[[-0.32  0.44 -3.42 -5.77  2.94  0.69]
 [-1.66 -0.42  1.41 -1.86 -2.69 -1.00]
 [-2.82 -0.13  2.32 -1.18  1.31  3.81]
 [ 0.37  1.26  1.24  1.54 -3.44  1.27]
 [-1.86 -2.74  3.71  3.64  0.65  1.26]
 [ 1.57  0.41 -1.86 -4.72  2.00  2.43]
 [ 2.53  1.57  2.87  1.60  0.82 -4.29]
 [ 3.21  3.99 -0.13 -3.30 -0.64 -1.20]
 [ 1.84  0.84 -1.00 -4.54 -1.05  3.91]
 [ 0.28  0.56 -0.48  0.84  2.58  0.31]
 [-1.03 -1.54 -0.14  0.95 -4.47  5.95]
 [ 1.25 -0.72  4.04  0.53 -0.05 -0.76]]
->
[[-0.32 -3.42  2.94]
 [-1.66  1.41 -2.69]
 [-2.82  2.32  1.31]
 [ 0.37  1.24 -3.44]
 [-1.86  3.71  0.65]
 [ 1.57 -1.86  2.00]
 [ 2.53  2.87  0.82]
 [ 3.21 -0.13 -0.64]
 [ 1.84 -1.00 -1.05]
 [ 0.28 -0.48  2.58]
 [-1.03 -0.14 -4.47]
 [ 1.25  4.04 -0.05]]

[[-1.84 -3.14  0.61  2.30 -1.02]
 [ 1.04  0.90 -0.92  0.45  1.60]
 [-2.01  0.72  1.37 -0.03  0.12]
 [-0.49 -0.60  0.16  0.70  1.10]
 [-2.42  5.66  0.25  0.73 -0.65]
 [-0.04 -2.68  0.33 -1.31  0.03]
 [-3.66  3.97  0.70 -0.49  0.57]
 [-4.58 -1.94 -0.02 -0.69  0.63]
 [-0.78 -3.09  0.60  1.37 -0.06]]
->
[[-1.84  0.61 -1.02]
 [ 1.04 -0.92  1.60]
 [-2.01  1.37  0.12]
 [-0.49  0.16  1.10]
 [-2.42  0.25 -0.65]
 [-0.04  0.33  0.03]
 [-3.66  0.70  0.57]
 [-4.58 -0.02  0.63]
 [-0.78  0.60 -0.06]]

[[-2.76 -0.46]
 [ 1.20 -1.19]
 [ 3.56  3.75]
 [ 3.14  2.96]
 [ 0.43 -3.63]
 [ 4.80  1.46]
 [-2.81 -2.73]]
->
[[-2.76]
 [ 1.20]
 [ 3.56]
 [ 3.14]
 [ 0.43]
 [ 4.80]
 [-2.81]]

[[ 1.57  2.84 -5.64 -5.83]
 [ 0.17  1.76 -5.90 -5.53]
 [-1.42  1.15 -5.09 -4.86]
 [-1.02  1.31 -4.55 -3.48]
 [-1.29  1.31 -4.56 -3.85]]
->
[[ 1.57 -5.64]
 [ 0.17 -5.90]
 [-1.42 -5.09]
 [-1.02 -4.55]
 [-1.29 -4.56]]

[[ 2.04 -2.99  3.28 -4.56 -2.72 -1.62  3.32  1.53 -0.46 -3.30  1.51]
 [ 0.74 -1.27 -3.57  1.79 -1.07  2.32 -0.08  3.34  1.48  1.51 -0.66]
 [ 3.61  0.72 -1.49 -1.01 -0.16  2.03 -2.62 -0.12 -0.10  1.73 -2.90]]
->
[[ 2.04  3.28 -2.72  3.32 -0.46  1.51]
 [ 0.74 -3.57 -1.07 -0.08  1.48 -0.66]
 [ 3.61 -1.49 -0.16 -2.62 -0.10 -2.90]]

[[ 2.79  2.46]
 [-3.46  1.57]
 [ 3.63  2.05]
 [ 1.60  1.42]
 [ 1.17 -3.21]
 [-1.72  0.70]
 [-3.12  2.62]
 [ 4.05 -5.86]
 [ 0.69  1.28]]
->
[[ 2.79]
 [-3.46]
 [ 3.63]
 [ 1.60]
 [ 1.17]
 [-1.72]
 [-3.12]
 [ 4.05]
 [ 0.69]]

[[ 2.00 -4.45  2.48  0.88  1.41]
 [ 2.41 -1.79  2.04 -2.04 -1.81]
 [-0.39  1.17 -1.25  1.78 -1.73]
 [ 1.26 -0.62 -1.74 -1.71 -1.50]
 [-1.53 -1.27  4.38 -1.15 -0.38]
 [ 0.21 -2.04  0.39  1.12  3.92]
 [-1.17 -1.93  3.60  2.18 -0.36]
 [-1.44 -1.07  4.41  2.50 -0.59]
 [ 0.15  1.84 -1.92 -3.65 -0.85]
 [ 0.39  0.68 -2.42  3.19 -5.12]
 [-0.66 -2.61  1.00 -0.07 -1.02]]
->
[[ 2.00  2.48  1.41]
 [ 2.41  2.04 -1.81]
 [-0.39 -1.25 -1.73]
 [ 1.26 -1.74 -1.50]
 [-1.53  4.38 -0.38]
 [ 0.21  0.39  3.92]
 [-1.17  3.60 -0.36]
 [-1.44  4.41 -0.59]
 [ 0.15 -1.92 -0.85]
 [ 0.39 -2.42 -5.12]
 [-0.66  1.00 -1.02]]
